In the rows, zero is written as 128.
One turn moves every row onto another: examples first, then more rows asked:
Suga: [145 142 117 117 182  85 140 118 139 139 144 141 140 109 150 117 140 109
 110 132 135 141]
namaf: [116 142 108 169 146 108 123 103 140 116 151 137 146 116 160 111 123 130
 133 128 148 133]
sopo: [140 105 131 120 175  98 131  94 154 151 132  98 125 135 126 155 159 148
 111 133 147 150]
manag: [136 101 114 151 152  99 117 113 127 109 121 140 149 132 114 153 147 136
 153 115 136 161]
Zez: [133 131 112 136 159  87 119 105 123 119 154 156 140 128 143 106 141 116
 131 129 152 154]
fiv: [134 129 122 151 161  91 119  99 131 119 166 146 144 118 140 106 129 116
 139 120 164 158]
nid: [129 117 133 126 174 104 122  98 150 155 138 103 131 133 119 166 168 142
 115 133 136 150]
sapo: [127 142 106 159 147 142 138 120 110  97 133 132 153  90 129 139 138 152
 126  95 138 131]
nagi: [145 114 137 122 193  96 128  92 146 148 130 105 129 125 106 161 155 133
 118 137 137 136]
lofe: [139  88 107 142 167  84 131 116 122 107 121 136 145 122 121 161 130 138
 137 105 143 156]
rudu: [136 148 117 147 174  99 156 119 153 140 149 119 139  87 152 122 117 114
 118 128 143 128]
defe: [149  97 114 141 165  92 126 107 118 101 128 127 143 116  94 150 143 137
 149 113 139 157]
podip: [131 107 128 130 179  87 138  89 143 160 133 109 130 135 125 160 142 147
 115 137 144 130]
lotu: [139 120 126 121 184  92 126  99 147 155 128 117 122 141 119 148 165 141
 116 139 142 146]
Tena: [137 125 111 146 166 138 129 115 103  95 146 139 144  92 133 143 128 155
 120  86 158 139]
Rekad: [135 121 111 141 142 143 139 110 106  99 143 119 150  81 123 137 140 156
 124  91 143 138]
bezi: [130 148 127 139 184 145 136  96 140 132 143  98 119  98 126 147 152 152
 103 124 158 110]
daba: [132 131 105 154 156 141 131 111 112  84 140 122 135  90 114 137 142 156
 132  97 157 131]
mev: [123 148 120 129 170 143 133 108 129 137 151 105 116 100 135 147 165 160
  94 117 152 125]
guva: [124 142 129 135 178 141 135  88 119 147 154 115 130 104 137 139 142 163
 100 122 157 108]
Fek: [146  85 121 135 152 103 124 108 131 111 127 122 149 120 115 157 141 143
 144 106 132 170]
nurad: [137  98 115 141 153  92 122 114 125 115 131 118 151 121 109 163 150 145
 143 108 121 168]
simog: [129 129 102 145 148 135 134 125 105  95 144 123 142  86 122 142 149 166
 125  92 136 144]
kupi: [147 133 126 123 184  82 142 115 138 137 154 140 132 106 141 117 134 103
 116 124 153 152]
ruvem: [128 146 120 123 164 140 147  95 128 136 145  96 124  97 132 137 154 161
  93 115 158 121]
Viri: [125 151 114 148 167 106 148 120 154 136 143 124 146  96 165 125 121 122
 115 132 128 119]
pabo: [131 163 120 129 182 136 145 102 127 140 139 110 127  99 134 136 157 156
  93 121 145 114]
keli: [122 143 113 175 149 108 137 105 149 124 160 127 145 101 149 111 114 129
 140 121 153 132]

Zez turns into Suga
nid turns into mev
kupi turns into rudu
Now find these:
Fek turns into sopo
lotu turns into pabo
defe turns into nagi
Tena turns into lofe

